Each row has a name. After each piece below comes the name of the row it's from, unless a question asks for something else. Each question is about the rows just above it. Places in a row count from 1.

Z_311: [165 127 128 190 108]
Z_667: [148 135  74 153 127]
Z_182: [150 115  67 126 106]
Z_620: [144 125  85 145 126]
Z_582: [148 125  74 153 127]
Z_623: [117 131 168 120 150]
Z_508: [ 87 146 207 133 155]
Z_772: [160 131 160 120 160]
Z_272: [101 128 190 107 142]
Which value appears more than once in Z_772? | [160]
[135 148] is which row, read backwards? | Z_667
Which entry of Z_311 is missing from [108 190 165 128]? | [127]
[207 146  87] is which row, read backwards? | Z_508
[107 190] is which row, read backwards? | Z_272
[85] is at row and place | Z_620, 3

Z_182: [ 97 142 211  76  72  75  96 161]
Z_582: [138 130 172 158  95 157 127 166]
Z_667: [ 92 188 201 100  87  60  77 191]
Z_8: [114 156 207  58  72  98 132 124]
Z_26: [144  89  95 212 104 213 131 103]
Z_620: [ 71 196 186 127 118  92  98 143]
Z_772: [138  85 158 125  76 145 111 140]
Z_272: [148 146 198 129 105  51  69 177]
Z_623: [148 146 198 129 160  51  69 177]
Z_508: [105  52  69 109 165 176 186  87]
Z_311: [132 106 129 160  96 168  89 200]
Z_344: [138 130 172 158  95 157 127 110]
Which row holds [ 69  51 105] read backwards? | Z_272
Shuffled Z_182 with one entry gone: [ 76 211  72  75  97 142 161], missing | [96]
Which entry of Z_26 is missing from [ 95 213 144 131 104  89 212]? | [103]
Which row holds this, read backwards? [ 98  72  58 207] | Z_8

Z_311: [116 107 150 138 123 135 109 111 114 139 120 114 133 156 125 146 149 129
 129 130 140 118 136 133]
Z_182: [111  84 161 146 129 140 106  99 103 139 113 104 149 166 131 157 172 132
 134 135 133 124 144 133]
Z_667: [108  72 203 150 132 142 105  93  97 139 111 100 157 170 134 161 183 134
 137 137 127 127 148 110]
Z_772: [108  72 203 150 132 142 105  93  97 139 111 104 157 170 134 161 183 134
 134 137 127 127 148 132]
Z_26: [125 148 154 139 124 136 108 110 113 139 119 112 135 158 125 148 152 130
 130 131 139 119 137 133]
Z_508: [112  90 176 144 128 138 106 102 105 143 115 107 145 164 130 155 166 132
 133 134 134 122 142 133]
which: [108  72 203 150 132 142 105  93  97 139 111 100 157 170 134 161 183 134
 137 137 127 127 148 110] | Z_667
Shuffled Z_508 with one entry gone: [106 134 105 133 122 133 176 155 132 107 115 102 138 130 164  90 166 112
 143 145 134 144 128], missing | [142]
Which row holds [125 148 154 139 124 136 108 110 113 139 119 112 135 158 125 148 152 130
 130 131 139 119 137 133]? | Z_26

Z_508: [ 84 158 126 155 105 109 123 170 129  81 192]
Z_311: [ 86 179 111 118 183 151 133  90 171 106  82]
Z_344: [155 108 125  76 102 151  98 109 124 111 157]
Z_26: [153 164 125  87  83 112  65 140 157 134 119]
Which row holds [151 183] read backwards? | Z_311
Which row holds [105 155] read backwards? | Z_508

Z_272: [214  85 111 111]
Z_26: [164 208 207 164]
Z_344: [ 48 158 117  92]
Z_667: [ 85 101 166 178]
Which value appears more than once in Z_272? | [111]
Which row holds [ 92 117 158] read backwards? | Z_344
Row and place of [158] in the named rows: | Z_344, 2
Which entry of Z_26 is missing from [207 164 164]? | [208]
Repeated in Z_26: | [164]
Which row holds [111  85] read backwards? | Z_272
Shuffled Z_667 with one entry gone: [166 178 101], missing | [85]

Z_272: [156 170 173 170 168 164 155 165 162 175 150 155 161]
Z_620: [162 175 165 170 177 166 176 211 185 210 165 155 178]
Z_772: [175 176 149 145 179 171 155 169 188 163 163 164 174]
Z_182: [167 155 149 155 157 190 178 165 154 159 172 174 155]
Z_8: [166 163 162 160 179 156 159 169 165 171 163 163 174]
Z_508: [156 166 149 145 177 180 167 177 182 161 162 148 180]
Z_623: [175 158 184 180 168 190 159 157 159 174 172 157 153]
Z_311: [166 163 162 160 179 156 165 169 165 171 163 163 174]
Z_582: [149 158 173 167 158 173 178 200 154 175 159 164 178]
Z_667: [166 156 184 180 162 168 161 177 162 175 163 174 163]
Shuffled Z_508 with one entry gone: [162 166 177 145 177 182 161 156 148 167 180 180], missing | [149]
[148 162 161 182 177 167 180 177 145 149 166 156] is which row, read backwards? | Z_508
Z_620 without one entry, shuffled: [165 155 177 162 176 178 170 175 185 166 210 165]. Gone: | [211]
Shuffled Z_272 with one entry gone: [168 173 162 170 161 155 165 170 175 155 150 156], missing | [164]

Z_620: [171 149 207 179]
Z_26: [207 149 171 134]
Z_272: [182 130 189  83]
Z_182: [210 162 184 160]
Z_344: [184 185 184 184]
which: [207 149 171 134] | Z_26
Repeated in Z_344: | [184]
Which entry of Z_26 is missing from [171 149 207]? | [134]
Which row holds [189 130 182] read backwards? | Z_272

Z_8: [170 105  81 164 140 125 104 158 157  66 133  49 117 126 108 108 114 161
 145 127 114 116 105 121 108 131 118 150 150  64  99 113 131 192  88 164
 148 103 130 208 136  97 109]
Z_582: [151 158 169  89 161 180 115 120 131 115  99 121 107 132 126 137 140  81
 145 117 200 139 147 149  87 131 100 134 130 132 111 123 119  97 156 130
 210 111 114 222 177 163 158]
Z_311: [ 98 135  99 120 161  97  42 153 117 174 173 109 127 113 188 108 114 143
 173 137 122  57 126 142 171 114 118 110 120 151 181 144 156 123  96 159
 108  95 153 113  96 144 177]
Z_620: [157 140 107 120 161  97  42 153 117 174 173 109 127 113 188 108 114 143
 173 137 127 161 126 142 171 114 118 110 120 151  87 139 162 106  96 136
 128 187 153 154 177 181 119]
Z_272: [177 143 134 158  64 152 146 125 204 135 153 169 127 188 143 147 105 134
 126 178 129 139  95 163  87 105 109 166 159 141  99 108 125  97  96 142
 138 103 145 100 106 125  80]
Z_623: [144 173 152 133 107 111 115 144 151 115 139 157 219 113 117 108  79 108
  88 137 145 174  64 114 129 157 201 174 169 112 192 113 156  97 126 119
  87 153 122 100  86 116 109]
Z_344: [124 196 108 114  96 166  73 106 171  95 112 157 107 113 117 205 158 108
 135 107 161 127 178  93 129 122 146 103  72 180  99 144 125 115 148 119
 128 145 106 127 147 106 187]
Z_26: [138 158  99 120  75 152 125 130 164 105 160 181 158 120 135 108 105 108
  97 178 137 186  84 114  76 201 137 118 150 112  87 159 101 106  88 107
 128 111 114 113 116 106 119]
Z_772: [170 105  81 164 140 125 104 158 157  66 133  49 117 126 108 108 114 161
 145 127 114 116 157 163 150 140 128 103 140  93  99 103 150 140  88 142
  97  95  83 181  96 172 138]
Z_182: [170 105  81 164 140 125 104 158 157  66 133  49 117 126 108 108 114 161
 145 127 114 116 157 163 150 140 128 103  81 151 157 139 107  97 126 107
  87 111  75 100 177 172 138]
[107 139 157] is which row, read backwards? | Z_182
Shuffled Z_26 with one entry gone: [119 137 178 118  84 135 150 101  88 111 130 107 201 125  97  75 120 106
  99 159 114 120 105  87 106 105 108 112  76 137 152 114 160 138 186 113
 181 158 158 108 128 164], missing | [116]
which: [170 105  81 164 140 125 104 158 157  66 133  49 117 126 108 108 114 161
 145 127 114 116 157 163 150 140 128 103  81 151 157 139 107  97 126 107
  87 111  75 100 177 172 138] | Z_182
which: [124 196 108 114  96 166  73 106 171  95 112 157 107 113 117 205 158 108
 135 107 161 127 178  93 129 122 146 103  72 180  99 144 125 115 148 119
 128 145 106 127 147 106 187] | Z_344
Which row holds this, read backwards? [118 114 171 142 126 161 127 137 173 143 114] | Z_620
Which row holds [103 146 122 129] read backwards? | Z_344
Z_582 without one entry, shuffled: [111 100 222 139 111 132 126 156 180 137 151 134  99 114 132 117 115 115
 131 120  87 107 177 163  81 140 158 145 210 130 130 123 149 121  97 147
 131 169  89 161 200 158]. Gone: | [119]

Z_623: [ 80 161 111 101 110]
Z_667: [ 80 161 134 160 162]
Z_311: [ 80 161 134 101 191]
Where do [ 80 161 111 101 110] appear? | Z_623
Where in the named rows is [191]? | Z_311, 5
Which entry of Z_667 is missing from [160 134  80 162]? | [161]
Z_623 without one entry, shuffled: [161 101  80 110]. Gone: | [111]

Z_26: [ 78  84 103 157  70  80 134 134  80 207]
Z_508: [ 70 134 103 157  78  84  80 134  61 201]
Z_272: [ 78  84 103 157  70  80 134 123  81 181]
which: [ 70 134 103 157  78  84  80 134  61 201] | Z_508
Which row holds this, read backwards? [134 134  80  70 157 103  84  78] | Z_26
Which entry of Z_26 is missing from [ 78 207  84  80 134 103  70  80 134]? | [157]
Repeated in Z_508: | [134]
Shuffled Z_508 with one entry gone: [157  80 103  70  61  78 134 134 201], missing | [84]

Z_772: [148 111 131 119  96 149 102 105 135  95 149 118 153  95]
Z_182: [105 180 105 149 188  98  89 105  47 105  94 122 135 100]
Z_272: [185  93 164 172 131  77 189  79 151 181 164 162 124 104]
Z_8: [147 130 180 162 145 154 172 117 147  94 199 186 145  65]
Z_26: [103 158 115 146 182  79 134 126 225 117 131 111 123 121]
Z_620: [103 158 115 146 182  79 134 126 225 117 131 111 123 160]
Z_311: [103 158 115 146 182  79 134 126 225 117 131 108 123 121]
Z_344: [148 111 167 119 139  74 128  52 118 132 113 152 170 160]
The row with [105 180 105 149 188  98  89 105  47 105  94 122 135 100] is | Z_182
The value that Z_182 holds more than once: | [105]
Z_772 without one entry, shuffled: [ 95 105 135 149 149 131  95 111 118 102  96 119 153]. Gone: | [148]

Z_26: [131 158 192 124 115  89 160  98 125 106 140 195 125 168 206  85 155 103]
Z_508: [174 160 177 134  98  63 149 142 154 112 141 129 167 167 161 124 152 162]
Z_8: [ 96 103 159  98 119 121  64 113 102  99 177 111  99 121 115 156 137 113]
Z_582: [124 130 199 126  85 126 122  99 128 101 180 134 171 153 168 142 151  87]
Z_182: [ 79 126 138  99  87 150  88 114  92 112 169 118 110 117 118 140 141 116]
Z_667: [125 166 177 109 104  98 126 119 115  97 142 155 130 148 190 110 142 136]
Z_272: [167 169 175 130  63 113 146 118 134 117 168 131 174 159 117 128 161 121]
Z_620: [136 156 203 128 100  96 156  98 131 103 153 179 151 170 204 101 157  98]
Z_344: [135 144 158 127 160  94 152 123 132 125 154 147 139 161 137 110 163 131]
[121  99 111 177  99 102 113  64 121] is which row, read backwards? | Z_8
Row and place of [111] in the named rows: | Z_8, 12
which: [131 158 192 124 115  89 160  98 125 106 140 195 125 168 206  85 155 103] | Z_26
Repeated in Z_272: | [117]
Which row holds [167 167] read backwards? | Z_508
Z_344 without one entry, shuffled: [152 144 131 154 127 135  94 110 139 158 132 123 163 125 147 137 160]. Gone: | [161]

Z_667: [118  75 130 144  66 160 135 122 114]
Z_508: [128 151 137 106 149 141 116 168 149]
Z_772: [156 155 126 143 115 140 131 125 126]
Z_182: [122 144 134 113 142 141 113 161 144]
Z_620: [137 151 131 111 123 135 120 148 143]
Z_272: [100 123 154 124 156 131 114 104 110]
Z_26: [102 111 160 133 127 153 111  84  89]
Z_623: [135 144 123 111 131 112 107 124 132]
Z_344: [102 148 163 126 152 114 104  78  87]
Z_311: [178 133  92 115 152 102 157 148 154]
Z_582: [111 111 140 164 148 156 204 128 127]
Z_8: [114 122 178 137 159 151 159  84  79]
Which row holds [131 151 137] read backwards? | Z_620
Which row holds [114 152 126 163 148] read backwards? | Z_344
Row and place of [161] in the named rows: | Z_182, 8
which: [135 144 123 111 131 112 107 124 132] | Z_623

Z_311: [147  32 148  76 119  76 131 115 147 176 155 106 104 125 118 136 177 123
 100 139 126  99 185 158  95 108 123 103 124  84  83 159 143 130 101 140]
Z_582: [154  43 101 133 109  95 128 161 128 161 114 118 127 149  75 107 178 116
 107 118 165 112 186 107  95 161 111 120 111 165  90 139 186  98 150 131]
Z_772: [104 124  84  83 142 162 101 141 136 111 125 208 137 140 128 145  99  85
 135 133  82  86  82 136 109 137 148 140 101 140 137 137  84 150  74 170]
Z_8: [154  43 101 133 109  95 128 161 128 161 114 118 127 149  75 107 178 161
 107 118 165 112 186 107  95 161 111 120 111  76  90 161 186 119 169  63]
which: [147  32 148  76 119  76 131 115 147 176 155 106 104 125 118 136 177 123
 100 139 126  99 185 158  95 108 123 103 124  84  83 159 143 130 101 140] | Z_311
which: [154  43 101 133 109  95 128 161 128 161 114 118 127 149  75 107 178 116
 107 118 165 112 186 107  95 161 111 120 111 165  90 139 186  98 150 131] | Z_582
[ 83  84 124 103] is which row, read backwards? | Z_311
which: [154  43 101 133 109  95 128 161 128 161 114 118 127 149  75 107 178 161
 107 118 165 112 186 107  95 161 111 120 111  76  90 161 186 119 169  63] | Z_8

Z_272: [200  95  88  81 134]
Z_620: [161 110 122  59  68]
Z_26: [179  89 142 136 164]
Z_311: [101 127 178 128 153]
Z_582: [107 143 136 160 117]
Z_623: [142 110 178 122 138]
Z_8: [172 127 134 134 134]
Which entry of Z_311 is missing from [153 101 128 178]? | [127]
Repeated in Z_8: | [134]
Shuffled Z_272 with one entry gone: [ 81 200  95 134], missing | [88]

Z_272: [160  86 148 137 134  97 110 132 140  99 125  97 124 123 119  91 146 156
  94 104  99 102 131 136 197 100 141  99 150 123 126 126 135 101 125  61
 118 126 130 144 130 146 115 105 111  89 182 154 174  83 170 113 142  97
 138 135 128 132 133 121]
Z_344: [160  83 158 134 141 102 112 129 146  96 132 102 127 115 118  93 146 161
 107 110 110  99 139 141 193  78 131  96 150 116 126 118 126  93 131  52
 118 126 136 148 147 149 117  98 113  99 166 149 167  89 172 118 139  95
 144 130 136 126 124 129]
Z_508: [160  86 148 137 134  97 110 132 140  99 125  97 110 123 119  91 146 156
  94 113  99 102 131 136 197 100 141  99 150 123 126 126 135 101 125  61
 118 126 130 144 130 146 115 105 111  89 182 148 174  83 170 113 142  97
 138 135 128 132 133 121]
Z_620: [118 117 158 162 150 124 155 124 151 154 126 105 120 109 101 141 110 174
 186 120 130 133  97  70 127  85 147 139  99 120 122 138 140 117 162 170
 127 100 127 147 106 134 189 153 144 104 117 148 152 137  83 179 104 153
 156 142 120 117 134 135]
Z_623: [150  83 158 138 130  94 121 125 139 108 130  95 128 114 118  86 141 154
  97 107 105 104 139 141 197  88 138  99 148 123 125 117 135  92 127  62
 121 122 135 139 149 142 141 105 109  88 181 154 174  92 172 122 142 102
 144 129 135 132 135 122]
which: [160  86 148 137 134  97 110 132 140  99 125  97 124 123 119  91 146 156
  94 104  99 102 131 136 197 100 141  99 150 123 126 126 135 101 125  61
 118 126 130 144 130 146 115 105 111  89 182 154 174  83 170 113 142  97
 138 135 128 132 133 121] | Z_272

Z_182: [205 146 110 123]
Z_667: [102 131 101 173]
Z_8: [146 142  97  99]
Z_582: [157 150  85 121]
Z_623: [116 143 139 106]
Z_508: [157 150  85 183]
Z_311: [115  82 222 152]
Shuffled Z_623 with one entry gone: [106 116 143], missing | [139]
Which entry of Z_667 is missing from [102 173 131]? | [101]

Z_772: [ 84  59  81 207  70  95 204  61  48  54  40 125  93 203 207  67 205]
Z_272: [ 83  66  86 196  77  92 195  62  50  56  47 118  90 195 197  74 196]
Z_26: [179 116  92  85 102 183  75 192 190 187 139 173 179  68  85 112  74]
Z_667: [185 116  89  75 100 189 141 202 200 198 142 178 186  57  76 111  62]
Z_508: [ 89 199 205  66 205  74  79 105 122 123 194  55  80  95  65 193  80]
Z_182: [128 140 150 131 147 128 119 141 146 155 118 142 127 137 123 136 128]
Z_8: [154 175 160  65 167 147  71 169 178 173 187 121 148  67  66 169  67]
[119] is at row and place | Z_182, 7
Which entry of Z_667 is missing from [ 89 189  57 116  75 178  62 186 100 141 111 202 198 200 185  76]? | [142]

Z_272: [139  79 138 110 106  97 131 166 139 159 132 118 113 113 121 118 158 134
  96 149  74]
Z_344: [129  99 117 114 172 139 157 147 143 135 142 127 116 129  63 120 174 147
 143 148 114]
Z_182: [129  99 117 114 172 139 157 147 143 135 142 127 116 129  63 120 174 147
 130 124 115]
Z_508: [149 139 127 168 104 120 160 123 151 119  94 152 138 140 153 130 122 135
 154  74  74]
Z_582: [124 131 105 144 116 128  97 162  88 130 128 152 111 161 115  91 167 146
 162  94 120]
Z_26: [135 180 135  84 103  95 140  50 102  68 200 108 161  93  65  89 143  91
  72 172 156]
Z_311: [135 180 135  84 103  95 140  50 102  68 200 108 161  93  64 117 120  78
 172 142  85]
Z_667: [200 101 146 107 145 151 150 140 106 148  99 136 168 130 133  81 129 156
 105  90 125]
Z_623: [105  87  83 149 148 134 173 155 111 199  81 118 143  90 153 107  94 110
  92  63  95]
which: [149 139 127 168 104 120 160 123 151 119  94 152 138 140 153 130 122 135
 154  74  74] | Z_508
Which row holds [133 130 168 136] read backwards? | Z_667

Z_772: [107 108  96 119 155 163 106 103 109 107 105  98 150  92 105 113 163 108
 105]
Z_311: [151  87  63 105 122 123 142 166 168 142 165  92 150 105  98 106 117 142
 142]
Z_508: [126 178 207 159 108 102 171 112 103  98 108 175 115 156 178 160 111 171
 123]
Z_182: [109 126 104 123 152 160 116 100 111 134 109 121 100 122 101 114 171 111
 106]
Where in the named rows is [101]? | Z_182, 15
[126 178 207 159 108 102 171 112 103  98 108 175 115 156 178 160 111 171
 123] is in which row? | Z_508
[ 98 105 150  92] is which row, read backwards? | Z_311

